One turn moves each row of this set onto another row. After a few examples, where does it send each row asked below?
K_88: [-14  22  15   3 -33 -10 -15  -7   9 -11  -8 -29 -18   9  28  25 -27  16
  -2  24  29  26  19  11  14  11 -31   6 -18  -2  -2   4 -43   8   7  -9]
K_148: [ -9  20 -19   9  24  -3   3  10 -23   7   1 -11  21  -6  -4  11 -29 -18
 -12  22  20  28  18  -3  21   1 -26  12  11 -21   6 -16 -26   2  44  17]
K_176: [  1  16  15  -5  26   6  -1  39  18   4  18 -18 -11  31  52  16 -21  10
 -22  21  16  57  21 -15  10  -2 -48 -23  -8 -30   5 -14 -23  30  19   5]
K_401: [ 13  39  39   3 -12   9 -14  20  15  29  11 -12   5   2  10  -2  -9   4
   8  19  12  44  10  12   7 -13   3 -13 -17  20  10  -1 -35   1  11 -19]
K_927: [ 13  36  17  -6  -4   3 -24  -6  19  22  35 -19   9   4  21 -12  -5   0
 -27   1   2  32  33   1  19  -2 -15 -19  18  -6 -15   2 -35   1   4 -25]
K_78: [ 11  33  21  -5  -3   7 -26  -4  21  28  34 -19  10   4  19 -10  -9  -1
 -27  -4   1  32  31  -7  21  -6 -15 -19  20  -9 -18  -2 -33  10   5 -24]
K_751: [  6  25   1  15  17  -7 -11   4  21   6   9   1  -1  20  12   4 -42 -20
  -8   7  37  26   8   6  -2  11 -20   3 -10  14 -36   5 -22  -4   5  22]
K_657: [  7  18  27  22  51  20  12   1  26   1  -2 -12  17  -2  41  -9  -8  -5
 -11  15  13  48  16 -17  24   3 -20 -15   9  -2  18   8  -7  11   8  -8]
K_834: [-16  -1  24  -2  30  -5  20   6  17   8  10 -10 -18  15  27  -4 -27  -6
 -27  18   0  34  18 -21  17  -1 -32   2 -13 -36 -14 -26  -1  21  15  41]
K_274: [  8  27  24   2   9  31  -9  10  21  13  16  -7  -1 -11  28   7  -6  12
   3  25   9  33  18   6   8 -32 -24  -1   2  19  13 -12 -48  -5  22 -22]
K_531: [ 12  12 -10   0  -3  -3   0  34   8   0   0 -17   9 -12  22  12  -6  26
 -15  18  19  13   8   4  20  -5 -41  18 -18  -5 -21 -14   4  40  20  30]
K_185: [ -8  30  23  -6   9 -10  16  -4  20 -18   0 -31  10  11  36  22 -26   3
 -20   2   6  26  23   1  13 -37 -14  23  -7  -5  24  10  -6  18  39  15]
K_827: [-16   9  50 -13   7  22  10  18  10   2   7 -25   7 -18  15   0 -32   1
 -11  -9  24  29  32  12  15 -16 -22  23 -11 -20   5  17 -12  22   9   5]
K_811: [  0  20  19   3  10 -27   2  -9  -3   9  12 -12   2  16  16  -8 -46 -12
 -35   6  -6  44   9 -15   3   1  -9 -22 -34 -15  -8  -7  -2  18   2  25]
K_361: [ 15  40  37   5 -13  10 -13  23  14  29  15  -8  11  -2  12   1 -13   1
   4  19  14  42  13   9  10 -17   0 -13 -18  26  12  -5 -31   2  17 -23]
K_984: [ 10  11  27 -15  -6  -3 -11  -3 -25  -8   5   2  22   6  15  21 -13 -14
 -25  12   2  52  17   4   4  -3 -30 -11  23   2  10 -26 -13   3  15  30]
K_634: [  4 -22  20   5  27   1 -12   3  22  19   8 -34  -2  11  -2   8  13   1
 -18  15  14  42   2  22  32  15 -31  -3  13 -15  37 -24  -4  23  23   8]
K_807: [-14 -12   3  13  22   1  15  -1  30   0 -14 -10  22  11  33  14  -1  -3
  -1  24   4  38 -16  17  10   3 -23  15  -6  -1   6 -32 -22  16  45  29]
K_219: [ -9  -6   9  31   8  -4 -26 -17  21  16  -1 -13   2  -3  16  39   3 -16
  -7  32  25  55  -5  21  10 -25 -21   0  11 -22  13 -16 -17  25  24  -5]
K_236: [ -6  17   8   5  44 -11  14  10  13   3  25 -20 -18   6  29 -13  -7  -8
 -32   9  38  16  11   1  12 -18 -29 -13  -4 -16  28   6  -5  12  20   3]
K_862: [ 21   2  26   6  12  12   2  15   5 -13  -5 -35 -12  -3  12  45  -3  -1
  -6  15  -5  21   1 -22  -6  12 -43  -9  -4 -21  -3 -29 -23  38  20   3]
K_886: [-26 -25  17  18  15 -20   0  -3  26  25  27  -2  15   4  15  19   4   7
  -6  15  13  55  21   5  11  23 -15  20 -23  -1   0 -23 -12  10  35  -6]
K_336: [ 18  20  15  10   6  -2 -21   2  16  29  41 -26  12 -13  24   0 -12  -4
  -9  -5  -5  45  37   3  41   2 -37  -6  10  -8 -17   2 -34  37   9 -18]
K_735: [-14   0  23  -4  41   3  16   0  18   5   2 -11 -18  13  31  -1 -15  -1
 -27  23 -11  33  21 -27  16  -6 -32   3  -2 -33  -9 -25  -4  17  10  31]
K_327: [  7  21  -3  15  15 -22 -11 -22  -4   3  26 -21  13  10  16   6 -39  -9
 -20   4   0  41  15  -9   6   6 -12 -25 -30   2   7  13 -18  14  -6  15]
K_898: [ -4  11   9   6   2   0  -3 -12   9  14  -6 -13  23  44  32  18   8   3
  -7  17   8  23  -9   4  -3  13  -1  -5  18  -7   7 -27 -23  -4  34  26]
K_370: [  9  37  56   9  -6  -4  -8   3  27  20  30 -40  12  24  20   6 -25 -26
   2  13  -3  54  18  22  15  17 -22   2  12  -2   3  -2 -27   8  26 -13]
K_294: [  4  14  21  16   6   0  11  16  18   8 -10 -49 -18 -13  12   4  -7  16
 -19   1  35  33   3  38  16  -6  -9  23 -25 -30   3  -9  -4  25  18  -7]
K_364: [ 14  18  39  25 -24   2 -22 -13  17  -3 -19  -7  -1  12  35  13 -12  11
   9   3  11  29  17  -6  11  17  -6 -11 -12 -26 -16 -13 -24  35  35   8]
K_196: [ 13  36  56  10  -8  -6 -10   1  20  16  36 -39  12  26  14   0 -24 -21
   8  15  -5  51  18  20  17  16 -23  -5  14  -4   7  -3 -28   8  24 -10]
K_925: [ 11  -8  23  21  19   5 -14  35  30  15  17 -21  19  -4  24  18 -11   9
  -1  -1  21  22  26  34  32  20 -16  12  18   1   8 -34 -15  14  -2   4]
K_202: [-10 -14   2  16  21  -3  14   3  31   3  -8 -19  18   1  41  15 -11  -3
   4  21   1  36 -11  26  26  11 -28  20  -5  -5   6 -34 -25  19  43  25]
K_252: [-10  37   1   9  10  -1  -2  17  16   5   5 -47  12 -21   5  12 -25  40
 -14  -3  10  42   9   3  -2 -19 -27  15   9  -6  -4  -2  -6   7  40  22]
K_908: [ 20  23  21  22  16 -26 -12   2   3  21   8 -41   0 -26  20  26 -13   5
 -39  25  40  21  18  18  -1  -1 -16   2  -8 -13 -15   5 -20  43  32  13]
K_837: [ -9  27  33  11  30  13  -1 -12  11  25  27 -25 -19  12   8  34 -15 -12
 -26  24  37  29  23   5  10  -9 -37 -32  -9 -18   5 -16  -5   7  25  29]
K_454: [  8  13  -8  -1   4   2  11  37   4   3   7 -18  12 -14  11  11 -12  18
  -7  14  19  12  13   2  18 -15 -34  20 -27  -8 -12  -7  -3  38  15  34]
K_482: [  7  43  52  13  18   6  15  17  22  32  29 -30   4   7   6  11 -19 -22
  11  15  -6  50  37  14   1   8  -2  15  -4 -12   4  -7 -29   9  21   6]
K_710: [  9  18   4  11  39  11 -24  16  14  21   5  -4   2  24  30  11 -20  18
 -17  37  16  29  -2 -19  46  21 -23  -6  -7  -1  19  -5 -19  38  21   5]
K_493: [  6 -14   4  15  20 -10  -4  -5  12  27  -7 -20 -28  10  46  26 -27 -13
  -1   0  10  30  31   8  15  -9 -16   7 -32   1 -25  -8  -7   2  33   9]
K_425: [  6  20  17   9   2   3 -14  -5 -11  19   6 -29  13  43  19  34   4  12
  -5  18   1  35  14   4   0  16   5   0  23 -16  15 -17 -30  -4   8  24]
K_758: [ -9  -4  13  -3  -3  -5  18   5  29  21  25 -22  -1  -8   6  41 -14   2
 -27  -4  14  39   3  11  27  25  -7  23  -6 -14 -15 -30 -16  11 -10   7]
K_879: [  3  13   3  -2 -40 -15 -21  12  12  -8 -11 -22  -6  12  15  13 -24  16
  -8  26  27  20   5  11  21   8 -47   7 -12   3 -18  -7 -14  23  12   4]

K_361 turns into K_370
K_148 turns into K_493
And these:
K_336 turns into K_274
K_751 turns into K_364
K_176 turns into K_252
K_327 turns into K_88
K_202 turns into K_735
K_927 turns into K_401
K_185 turns into K_758
K_294 turns into K_634
K_898 turns into K_811
K_657 turns into K_827
K_807 turns into K_834
K_837 turns into K_908

One turn moves each row of this set onto another row. After a few examples, where does it send each row asked below?
K_374: [-29 -11  -9 -13  14  20  16  16   1  10  13   2  -4]
K_993: [ -6  10   1 -13 -15 -12 -18 -14  -3 -34   0   7  -3]
K_3: [-23  -3  -3 -14  14   9   9  12   4  23  13   0  -4]
K_510: [ -5 -10 -14  -8  -2  11  -5 -21  -4  11  -5   3 -36]
K_706: [11 -7 -3 23 -9  5 16 21 23 18  5  4 17]
K_218: [ -8   6  -5 -14  -7  -5 -25 -11   0 -30   7  16  -7]
K_586: [ 22 -16 -18  16 -12 -21  -3   6  -9 -13 -25  -1   5]
K_948: [-11  -7 -11  19 -27   1  20   1 -18  13 -20  -6   5]
K_161: [ -4  -9  -9 -15   8  20  21 -17  19 -22  24  16  -2]
K_591: [ -7  -5 -12   5 -32   5  14  -1 -18  18 -23  -4  -2]
K_399: [-20  -8  -9 -17  10  21   8  17  15  20   6   1  -7]
K_881: [ -3   3 -11 -13  12  12  22 -16  15 -26  18  17   9]
K_578: [ -5 -22 -14  -9   0   6 -11 -25  -3   1 -13   2 -28]
K_663: [ 22  12  -7  18   6  -1  16  11   2 -35  18  -7   3]
K_75: [ -1  -2 -10  18 -24   0  21  -4 -11  25 -18  -5  -6]
K_445: [ 22  12 -11  21   8   7   9  10   0 -28  18  -8  18]
K_435: [ 21 -13 -16   4 -10 -22  -4   4 -11 -22 -20 -14   3]
K_297: [ -5   5 -12 -13 -12  -9 -22 -21   0 -30  -1   8   5]
K_380: [ 20  12  -8  29  -3   2   7   6  -5 -28  21  -9   9]
K_64: [  3  -5  -8  13 -34   9  15   3 -12  17 -21 -11  -5]
K_653: [ 19  18 -17  16   6   6   7   8  -6 -31  22  -6  12]
K_679: [15 -8 -9 21 -9  1 25 21 22  4 13 12 14]
K_415: [ 11  15  -9  31   1   3  11  11  -1 -31  25  -1   4]
K_447: [-20  -9  -3  -8  18  17  21  17   2  17  11   2   2]
K_668: [-13   2  -7  -6 -16  -8 -30 -16  -3 -29   4   6  -5]
K_187: [-21  -3  -5 -15  19  11  11   9   5  22  15  11  -2]
K_695: [ -2   3  -9  14 -29  14  17   7 -12  20 -22  -7  -4]
K_771: [ -4   4  -2 -19 -16 -12 -15 -16  -5 -30   2  14 -10]

K_653 turns into K_3
K_187 turns into K_771
And these:
K_881 turns into K_510
K_948 turns into K_415
K_161 turns into K_578
K_663 turns into K_399
K_591 turns into K_380

